The rows of M fall into several groups, which share some directions, and each row is roughly a mix of its group's hidden directions.
M:
-23, 13, -17, 18, -33, -5, -5, 3, -23, 17
22, 0, 30, 6, -2, 5, 1, -20, -12, 36
-27, 3, -32, 5, -1, 11, 32, -1, -1, -19
-27, 2, 34, 17, 4, -23, -6, -4, 22, 5
2, 1, -36, -30, 17, 7, -3, -2, 26, -4
-18, -3, -16, 18, -32, 1, -1, -4, -29, 23
10, -14, 24, 27, 7, -1, 35, 16, 12, -2
19, -6, 12, 12, -5, 10, -18, -18, -43, 2
18, -3, -9, 0, 31, 6, 15, 38, 15, -2
13, -19, -5, 6, -14, -5, -1, 15, -40, 25
-13, 5, 8, -34, -33, 5, 1, 23, -14, 3
19, -32, -17, 7, 3, 8, 13, 25, 11, 24
4, -1, -7, 35, 28, -3, -9, -28, 15, -10
-24, -16, -33, 23, -3, -17, -15, 11, 12, -4
13, -23, 7, -15, 22, -16, -33, -18, 8, -8
14, 15, 10, -31, 24, 10, 17, 2, -3, -29
-8, -14, -21, -7, 13, 33, -22, -8, 20, -17
16, -5, -8, 18, 2, -20, -4, 32, 4, -34
36, -14, -20, 1, -26, 9, -11, 21, 6, 7
19, -1, -12, 8, -34, 19, -16, 5, -21, 21
-7, -23, -15, -28, -29, 13, 13, 21, -4, 7
-2, -22, 0, -13, 31, -25, -20, -1, 25, 6
-15, 0, 9, -31, -27, -16, 16, -10, -25, 8
24, -2, -4, 4, 5, 16, 21, 2, 39, 20
-1, 22, 10, -20, -4, -22, 1, 16, 38, -12
18, -3, 8, -16, 30, -17, -20, 30, 12, 1
-8, -19, 5, -3, 7, -11, 13, 5, -37, 33
14, 4, 21, -4, 21, -12, -8, 11, 41, -15
-19, 27, 1, 24, -9, -24, 2, 15, -25, 7
2, -34, 14, 3, 18, 5, -5, -16, 35, -2
13, -9, -11, -21, -25, -1, -41, -8, 3, 11
14, -7, -11, 10, -29, 12, 13, -12, 38, 6
-8, 11, -9, -10, 24, -16, -6, 32, 6, -31
-9, 8, -3, -21, -30, 23, 19, 1, -29, -8
-33, -1, -2, 13, 0, 2, 23, -34, 17, 8
-4, -2, 0, 6, -43, -19, 15, 4, -16, 23
15, -37, -14, 24, 6, 11, 4, -3, -7, 26
-7, 9, 2, 14, -34, 10, 6, 14, -36, -15
29, -37, -7, 3, -14, 11, 0, 9, 4, 24
7, 13, -7, 3, 19, 9, 27, 33, 27, -4
24, -19, 14, 34, 5, 1, 0, 19, 25, -4
12, -14, -10, 23, -6, 21, -4, -2, -41, 14
-3, -16, 31, 14, 11, 31, 7, -17, 16, -13
10, 9, -23, -4, -14, 0, -27, -12, 36, 14
7, 15, -20, -6, 7, -10, -32, -8, -28, -23
28, 9, -26, 3, -10, 30, 15, -6, -17, -13
18, 27, 36, 0, 14, -6, 12, -4, -20, 12
-19, 34, -16, 11, -15, 21, -26, -5, -1, -3
13, -16, -9, 28, -19, 29, -17, -8, -19, 9
-22, 0, -9, 25, -7, 0, -27, 29, 9, 20
9, -6, 4, -32, -7, 15, 32, -4, -25, -13
11, 0, 18, 8, 15, 11, -11, -28, -34, -18
16, 6, 4, 28, -5, 15, 6, -13, -21, -35
-26, -35, -16, 7, -22, 21, 2, 2, -13, -4
8, -34, 34, 6, -5, 11, 13, -7, -11, 18
23, -32, -30, 13, 8, 14, -2, 15, 13, -4
13, 8, -12, 8, 22, -22, -38, 9, 18, 3
-22, -24, 9, 10, 10, -1, 21, 19, -26, -22
-11, -13, -23, -8, -16, 28, -22, -4, 27, -9
10, 13, 27, 23, -6, -25, -10, 3, 14, 27
6, -28, 5, -29, -5, 31, -5, 10, -3, -22
15, 4, 14, -18, -11, -20, -42, 8, -10, -6
-10, 1, 1, 27, -11, 9, -43, 13, 9, 14
-11, -1, 3, 44, 15, 3, 14, 24, 3, -13
15, 9, 2, -4, -9, 9, -17, -49, -9, 2
-27, 28, -11, 5, -7, -8, -8, 26, 7, -27
-2, -33, -29, 13, -15, 14, 14, -24, -3, 3
-19, 2, 28, -27, -21, 4, 29, 1, 10, -2
-11, 18, 1, -8, -20, 13, 18, -1, -43, 1
-26, -9, -9, -2, -23, 8, 31, 14, -15, 22
8, 11, 24, -10, 5, 0, -43, 2, -20, -10
-2, -5, -6, 5, -8, -29, 20, -20, -21, 32
-33, 9, -7, -6, 33, 12, 8, -26, 6, -3
-5, -27, 0, 17, 30, -20, -16, 14, -1, -22
-33, -4, -4, 16, 15, 17, -11, -3, 28, 21
-12, 4, 39, -17, -17, 10, 29, -1, -7, 5
0, 15, -6, 5, 13, 5, 16, -16, 48, -6
0, -35, -37, 8, 6, 3, 1, -12, 20, -5
1, 5, 6, 29, -16, 15, -1, -18, -33, -21
-23, -10, -18, -3, -26, 28, 12, -8, -7, -24
-9, 2, 16, 27, -29, 6, -6, -27, -23, -7
-24, -15, 2, 20, -19, -18, 18, 19, -27, 0
-29, -14, 19, 5, -5, 25, 5, 20, -10, -26
13, 0, -19, -29, 22, -12, -5, 1, 15, -32
-2, -20, -3, 30, 1, 20, 26, -27, -12, 4
-15, -11, -10, 4, -15, 20, 32, 15, 31, 2
-1, -42, -11, 27, -20, -5, 0, 3, 13, -6
-13, 29, 29, 22, 8, -10, -14, 21, 9, -7
-7, 12, -7, -19, 29, -15, -5, 35, 3, -18
-2, -17, 6, -35, -11, -7, 39, -2, 0, 6
14, 23, 36, -1, 9, 1, 23, 9, -20, 12
0, -19, -10, 3, -4, 42, -2, -4, -10, -30
19, -11, 39, -23, 9, 2, -15, 17, -6, 13
-2, 23, 8, -23, -5, -26, -19, -3, 16, -29
-17, 28, -3, -12, 8, 5, 23, -16, 33, 7
7, 16, -11, -29, -42, 12, 7, -6, 1, 4
-14, -23, -36, 22, -8, -17, -14, -1, 9, 12
4, 17, -10, 13, -30, 7, -32, 20, 18, 0
-22, 12, -27, -2, 4, 9, -17, 18, 31, 15
20, -24, -2, 9, -16, -16, -21, 31, 16, 4
22, -3, -13, -1, -17, 11, -18, -4, -39, -19
12, 20, -28, -5, -3, -17, 19, 9, -34, 9
-8, 34, -17, 6, -19, -22, -17, 12, 21, 0
10, 11, 8, 16, 14, -36, -1, -6, 0, 35
19, 25, -9, -11, -10, 16, -11, -10, -33, -19
8, 14, -7, -3, 4, 7, -18, -21, -39, -25
23, -19, -14, 16, 8, 14, 30, 8, -27, -1
-3, -8, 26, -21, 8, -23, 4, -2, 39, -1
6, 25, -15, -5, -7, 13, 25, 38, -3, -3
-10, 22, 10, 15, -15, 8, -32, -14, 20, -23
-33, 5, 22, -17, -7, -23, -13, -14, -5, 21
10, 20, -28, 14, 15, -6, 36, -7, -11, -10
5, -6, -3, 12, -2, -25, -22, -19, -31, 25
-22, 17, 8, -2, -19, 16, 14, 11, -37, -10
28, 16, -4, -4, 18, 3, -9, -30, -7, 28
-6, -16, -16, 30, -6, 22, 20, -24, -17, -1
1, 9, 23, 25, -23, -3, -14, 18, 31, -6
20, 18, -20, 5, 10, 29, 20, -24, 8, -10
-25, -6, 3, 20, -16, -20, -7, 30, 21, -13
2, -30, 10, -10, -17, 37, -6, 19, -8, 3
-10, 0, 12, 6, -6, 4, -26, -6, 47, -5
33, -3, -22, 5, -9, 5, 23, 30, -11, -3
23, -29, -7, 3, 12, -26, 16, -15, -7, 23
-18, -14, -15, 5, 29, 31, -11, -6, -14, -18
26, 11, 38, 13, 9, 7, -6, -6, 6, 25
31, 21, -19, 14, 25, -2, 3, 20, -17, 1
0, -9, -30, -27, 11, 10, 8, 7, 19, 29
-18, -10, 9, -3, -8, -13, -23, -24, -38, 1
3, 12, -15, -13, -17, -26, -29, 25, -14, -5
0, 34, -38, 1, 10, -21, -8, -5, -8, 2
14, -5, 11, 27, 16, 4, 11, -6, 42, 3
16, -14, 6, 31, 19, 14, 5, 12, -32, -9
2, -10, -35, 12, 20, 12, 15, -11, 10, -28
-9, 35, -1, 5, -10, 1, 22, 19, -29, 12
-10, -12, -16, 32, 17, 25, 2, -11, -25, -5
-3, 34, 3, -17, -2, -10, -22, 30, 14, -11
-14, 24, -5, -11, -23, 22, -21, -17, 1, 25
-5, -19, 18, 23, 16, 9, 5, -31, -22, -15
-3, -9, -15, -30, 5, 2, -5, 9, 32, -30
17, 2, 22, -4, 4, -17, 42, 8, -17, -10
-3, -1, -8, -31, -10, -1, 16, 23, 19, 31
7, -1, 23, 13, -3, -11, 19, -6, -37, 25
9, 0, -19, -19, 11, 7, -15, -19, -41, -10
29, -13, 31, 8, 0, -2, -24, -2, -11, 23
In each list below, one row fits none of the groups, and each other row fits one group, some only roughly. Which row is it?
- j168: -29, 2, 21, 18, -23, 24, 21, -6, 10, -4
- j95: 0, -5, -37, 2, 15, -26, -9, -15, 24, -10
- j855: -3, 0, 23, -11, -6, -1, -7, -16, -32, 35
- j575: -14, -7, 1, -4, -16, -11, 27, -37, -22, 6
- j913: -18, -5, 29, -28, -7, -6, -14, 1, -29, 14
- j978: 4, -13, 30, 31, 7, -14, -27, 0, -5, -14
- j587: -6, -43, -5, 22, 6, -22, 11, 1, -11, 11
- j743: 35, 13, 23, -21, -9, -7, 9, -17, -3, 20
- j573: -30, 38, 28, 2, -9, -3, 0, 1, 5, 2
- j581: 5, -27, 4, 16, 19, -8, -2, 36, -24, -1
- j798: -37, 12, 0, 20, -21, 8, -11, 26, -3, -9
- j993: 7, -27, -29, -13, -6, -2, 11, 13, 31, 14
  j913
- j184: 9, -39, -19, -15, -25, -5, 11, -5, 16, 6
- j956: -38, 12, 1, -13, 22, -22, -7, 12, 6, 20
- j745: 36, -6, -16, 17, -16, 26, -8, -18, 1, -10
- j455: 8, 13, 23, -11, 17, 42, -7, -11, -6, -11
- j786: -16, -5, 20, -5, 27, 11, 11, 21, -2, -34
- j953: 1, 4, -3, 11, -27, 22, -21, 8, 25, 27
- j262: -10, 18, 31, 1, 17, 25, 7, 0, -30, -9
- j351: -22, 23, -6, -23, 6, 3, 13, 33, -20, 5
- j106: 14, -25, -6, -1, 0, -14, -31, 9, 25, -25
- j113: -7, -42, -11, -10, 6, 20, 15, -12, -19, -11
- j134: 10, -24, -5, -4, 1, -6, -21, -42, 13, 12
- j931: 14, -14, -6, -42, -7, -9, -13, 19, -20, -2
- j465: 30, -2, 30, 17, -5, -22, -9, 15, -19, 6
  j465
- j972: -37, 14, 8, 35, 11, 11, -5, -4, 1, -13
- j863: 24, -17, -3, -35, -21, 13, 9, 6, -16, 13
- j737: -19, -9, -19, -2, 13, 2, 3, -6, -46, -12
- j54: 22, -17, -17, 16, 19, -2, 32, 3, 6, 23
- j364: 18, 22, -23, 12, 9, 11, 18, 11, -10, -32
- j550: 20, 10, -25, -18, 1, -15, -4, 11, -39, 3
- j9: -16, 19, 0, 28, -10, 20, -7, 20, 31, 2
- j383: -23, -11, -25, -17, 30, -22, -5, 14, 8, -5
- j869: -15, 1, 1, 2, 29, 15, 12, -33, -3, -27
- j689: -1, 25, -2, 23, 4, 7, -30, -19, 1, 29
- j835: 16, -34, -5, -22, 4, 9, -27, -4, -14, -17
  j863
- j288: -24, -12, -6, 28, 27, -21, -13, 16, 3, -11
- j490: 0, 48, -1, -17, -11, 7, 22, 3, 4, 6
- j905: 7, -15, 21, -11, -10, -15, -13, -31, -27, -15
- j826: -10, 25, -17, -26, 33, 0, 21, 5, 9, -3
- j986: -9, 21, -18, 6, -2, 6, 18, 2, 29, -34
- j462: 2, -22, -24, 22, -15, 9, 22, 9, 28, -9
- j164: -18, -25, 6, 29, 10, -19, 12, 11, -26, 5
- j334: -27, 7, -23, -15, -38, -3, 15, 0, -5, -9
- j934: -7, 20, 41, 10, 8, -8, 7, 27, 2, 12
- j299: -9, -5, 21, -42, -9, -4, 18, -9, -8, -20
- j172: -32, 21, 24, -25, -9, 6, -3, 20, -1, -10
- j297: 5, -27, -25, -21, 22, 3, 19, -6, -8, -23
- j578: 19, -35, -2, -12, -6, -15, -20, 18, -6, 22
- j274: 4, -21, 18, 16, -35, -3, -3, 25, 0, 20
  j172
- j437: 18, -16, 25, -32, 16, -14, 9, -14, -19, 0
- j585: -12, -23, 18, -2, 15, 0, 12, -27, -26, 23
- j616: 8, -17, -15, -7, -14, -10, -35, 12, -18, 25
- j710: -1, 6, 21, 10, -26, 1, 5, 15, 1, 42
- j195: 2, -11, -15, -1, 35, 4, 28, 11, 25, 11
- j84: -1, 29, 13, -31, 20, 10, -22, -13, 5, -9
- j760: -11, -32, -6, 11, -2, -5, 15, -23, 33, 8
- j802: -18, -10, -25, 17, 7, 0, 11, -24, 19, -29
- j891: 16, 11, 10, 8, -27, 33, 18, -20, 7, 10
- j59: -17, -11, -4, -12, 24, 8, 26, 0, 21, 31
- j449: -10, 2, 25, -1, -1, -36, 0, -2, -34, -6
- j546: 18, -4, -4, -21, 10, -27, -34, 15, -4, 16
- j91: -32, 12, -10, -23, 11, -17, -11, 0, -18, 26
- j50: -33, 10, -37, 13, -6, -5, -10, 9, -18, -7
  j84
- j188: -7, 34, 6, -24, 8, -9, 7, -24, -1, -25
- j674: -1, 16, 18, -23, 25, 20, 16, 4, 21, -20
- j317: 7, -19, 6, -24, -3, 22, 27, 26, 19, 0
- j747: 8, 6, 11, -22, 9, 44, 4, -14, -15, -9
- j914: 3, 11, 3, -23, 4, 13, -2, -20, -38, 23
- j98: 21, 19, 1, -26, 21, -27, 12, 20, 4, 9
- j659: 17, -34, -14, 5, 24, -15, -8, -13, 23, 9
- j911: 5, -39, -7, -11, -5, -21, -31, -4, 3, 12
- j693: 27, 21, 7, -38, 2, 11, 7, -8, 15, -12
- j800: -27, 8, 26, 10, -26, 12, -21, 13, 13, 10
- j231: -29, 10, 8, 0, -23, -21, 27, -17, 14, 8
- j82: 0, 27, 21, 22, 12, -2, -3, -14, 27, -24
- j836: -12, 24, 21, -18, -17, 4, -7, -23, 25, 15
- j992: 6, 2, 39, 13, 4, 31, 21, -2, -12, -5
- j425: -1, -25, -15, -17, 22, 3, -8, -38, -9, -5
  j674
- j189: -6, 0, -43, -11, 25, 9, -6, -7, 1, -22
- j511: 18, -5, 2, -27, 0, 0, -10, 31, -29, 16
- j811: -4, 2, 21, 15, -7, 17, 29, -6, -1, 37
- j557: 14, 24, -7, -9, 40, 22, 15, -8, -2, -1
- j203: -29, 8, -15, -15, -27, -21, 24, -11, -5, 3
- j475: -4, -22, -35, -5, 17, 21, -20, -20, 0, 2
- j358: -20, 21, -24, 25, 0, -4, -29, -7, 9, -14
- j458: -7, 12, -1, 27, -3, 18, 31, -23, 23, 4
- j809: -8, 12, -15, -9, 14, -7, -36, 13, 23, 23
- j74: -18, 15, 11, 38, -11, -5, -10, 28, -11, 4
  j809
- j907: -26, 19, -13, 6, 24, 6, -4, -9, -27, -24
- j812: -14, 29, -19, -17, -5, -20, 20, 15, 18, -15
- j929: -1, -22, -10, -10, 29, 14, 4, -36, -15, -3
- j900: 8, 14, 29, 6, -37, 12, -9, -19, -8, 12
- j951: 5, 3, -24, -17, 6, 18, 35, -4, -23, 16
- j178: -1, 3, -26, -14, -19, 23, 23, 32, -4, -1
- j808: -10, 3, -9, -17, -37, 17, -14, 26, -16, -3
- j538: -23, 30, 31, 11, -11, -1, -20, -9, 12, 3
- j396: -31, 0, -27, -3, -17, 13, -27, -8, 18, 1
- j582: 12, 14, 28, 31, 15, 9, -22, 2, -12, 15
- j79: 9, -12, 22, -13, 12, 21, 0, -28, -16, -28
- j147: 1, -10, 10, 3, -20, 9, -44, 15, -14, 14
  j396
- j126: -3, -17, 28, 4, 3, 10, 2, -38, -21, 14
- j271: 0, -21, 3, -26, 13, 20, -5, -30, -19, -18
- j283: 2, 25, -29, -22, -30, -18, 2, -3, 3, 6
- j973: -4, 24, -5, -6, 1, -42, -14, -18, -18, 4
- j130: 0, 4, -17, 6, -24, 19, -42, -11, 6, 10
- j38: -3, 22, 20, 29, 3, -7, 15, 23, 16, -22
- j397: -17, 25, -2, 5, -17, 15, 39, -7, -8, -13
- j398: 22, -33, -17, -7, 0, 9, -21, 6, -26, 11
- j679: -2, 27, 7, 11, 6, 17, 2, -23, -22, -32
- j315: -16, -27, -2, -9, -19, 29, 16, -6, -26, 1
- j264: 22, 1, -9, 19, 7, 1, -16, 5, 6, -44
- j198: 23, 27, 22, -29, -20, 2, 10, -1, 15, 1
- j388: 9, 4, -32, 5, -2, -11, -35, 1, -27, -2
- j99: 18, 39, 19, -12, -16, 1, 7, -7, -16, 17
  j271
